In the rows, 128 means zero.
One turn or mirror swaps these rows in pairs. Which row does each one swap with?
z155: [158 137 114 123 120 119 156 101 108 134 121  93 151 102 161 140 167 155
 152 149 133 111  80 110 107 141  79 149 140 119 120 154 106 123 110 114
 157 130 139 134 130 125 139 144 132 130 118 140 154 141 127 182 138 136
 112 128 159 138 136 131]
z414: [119 131 162 142 138 103 155  96 118 115 134  74 115  94 153 157 169 150
 108 163 129 103  90 119 135 143 130 152 120 106 132 150 135 136 129 171
 164 103 120 123 116 109 157 114 138 112 119 129 138 133 104 156 141 138
  86 142 142 112 126 122]
z252: [137 121 117 142 114  95 124  95 110 125 139  90  94  84 123 153 157 145
  82 163 138 126 134 144 133 137 130 169 150 127 159 130 123 121 133 161
 155 103 113 142 110 146 137 139 149  90 110 122 136 126 131  88 171 157
 143 143 148 137 102 126]
z91: [121 144 152 137 120 119 149 105 107 143 126  93 135  81 171 115 173 143
  88 140 119 101 114 126 124 140  76 131 162 123 128 153 124  61 108 160
 163 114 141 145 102 113 162 118  90 110 114 153 157 153 130 151 136 147
 144 137 142 109 141 126]
z847: [ 82 133 193 135  91 109 152 106  92 116 110  94 161  99 139 122 202 120
 118 131 134 133 103 145  93 145 143 157 132 114 133 143 138  96 106 141
 162 119 127 118 122 142 160 132 135 123 118 149 150 123 140 134 155 170
 156 119 145 141 110 132]
z654: [142  95 123 145  99  90 118 107 116 113 158 100 133  86  97 143 137 127
 127 152 155 137  90 163 144 101 103 180 163 113 118 126 120 112 114 136
 148 121 120 170 115 157 125 151 138 117 118 110 150 136 128 148 175 133
 138 139 155 133  99 149]
z274: [147 124 165 138 136 111 162  99  93 110 151  94 137  86 140 132 146 160
  76 156 125 118 103 110 150 136 127 166 135 135 163 155 139  87 133 198
 172 127 109 157  96 129 124 136 136 112 100 120 156 142 131 175 158 141
 142 149 172 113 118 121]
z471: [142 129 116 113  97 115 124 107  90 131 129 115 134  92 122  84 143  90
 110 141 148 133 117 131 133 139  95 153 161 131 102 165 150 115  94 137
 136 138 144 175 134 173 140 157 128  89 127 112 149 145 159 126 157 139
 160 128 132 170 101 150]
z143: [159 145 164 120 121 123 134 112  77 130 125 102 136  94 173 148 185 156
 122 151 122 106 111  97 130 154 104 142 118 124 143 174 155  97 108 161
 171 141 128 137 107 113 149 148 130 126 114 152 176 142 122 163 125 144
 137 136 148 128 128 122]
z330: [ 67 127 162 140 100 116 142 106 110 106 117  92 141  75 124 114 139 113
 130 173 153 141 106  98 161 119 105 161 140 143 123 141 149 150  89 155
 132 138 135 173 116 112 124 152 133 125 119 110 168 133 133 158 124 106
 136 144 146 154 115 134]
z245: [135 132 150 120 141 115 161  94  92 124 142  74 167 126 141  84 174 124
 123 164 131 134 109 114 142 152 104 145 104 125 150 141 144 121 140 129
 170 109 115 121 150 117  80 129 157  93 116 130 116 131 112 137 149 140
 135 140 145 130 125 126]
z419: [112 111 127 126 107 101 156  93  93  94 143  96 162 109  92  95 150 103
 101 169 162 150 113 114 153 133 104 141 120 109 131 113 155 154 120 133
 143 119 111 147 121 123 123 145 161 109 122  97 130 119 151 122 158 127
 143 134 121 141 107 150]
z420: [ 91 131 185 126 127 110 169 105 107 114 135 100 169  90 133  71 156 109
 123 120 130 148 134 112 126 134 152 166 143 125 118 148  98 130 112 161
 156 129 125 160 105 138 134 152 139 113 109  95 142 145 137 158 150 129
 158 120 149 134 118 127]
z494: [ 98 129 167 142  89 112 127 107 110 135 127  83 130  81 136  90 161 109
 114 154 136 130 114 152 153 115  91 155 157 138 136 151 153  67 101 140
 145 114 138 171 138 127  96 131 109  83 114 150 147 143  95 130 139 134
 175 151 150 133 118 129]
z609: [136 129 140 127 150 105 121 103  95 145 145  89 144 110 155 119 179 135
  95 151 117 122 105 152 104 161 103 146 147 122 136 147 123  87 148 152
 181 102 125 113 123 159 137 121 125 119 122 128 131 143 172 133 178 177
 140 133 136 134 119 132]
z227: [133 122 143 138 135  97 186  91 108  98 142  80 133  94 116 147 136  94
 102 173 142 138  87 113 154 136 119 157 126 129 125 142 144 159 127 160
 153 126 117 145 115  91 110 149 166 103 107  81 141 118 155 145 162 140
 146 149 145 139 111 125]
z968: [105 137 128 125  87 114 140  98 114 128 116  89 141 111 133 105 169  99
 113 174 149 155  76 132 125 143 113 137 153 126 132 147 131 128  88  87
 130 105 160 139 156 146 135 138 120 110 134 109 144 135 163 139 130 137
 162 129 106 154 127 161]
z504: [141 140 160 125 126 111 137 114 101 149 142 105 136  98 167 147 181  94
 101 158 124 118  75 151 127 143  81 142 163 145 108 170 131  73  90 146
 159 123 160 146 130 127 149 140  99  96 129 133 168 150 162 143 131 152
 159 133 121 126 126 143]
z547: [126 116 131 137 108  93 115  95 123 122 138  81 109  90 112 107 140  94
 115 158 149 158 122 146 147 126 137 153 155  99 121 139 124 149 117 118
 140  99 133 158 118 136 123 150 139 108 120  78 132 136 143 117 162 138
 174 141 112 146 107 145]
z514: [136 152 129 106 119 128 130 114  98 138 123 117 135 103 162 122 176 134
 124 167 138 128 125  87 141 146  99 151 135 151 138 155 115 143  83 135
 141 134 149 156 132 137 148 161 129  94 128 134 164 147 125 126  96 104
 119 125 130 144 130 139]

z514 is swapped with z252
z968 is swapped with z274
z609 is swapped with z330
z414 is swapped with z471
z420 is swapped with z847

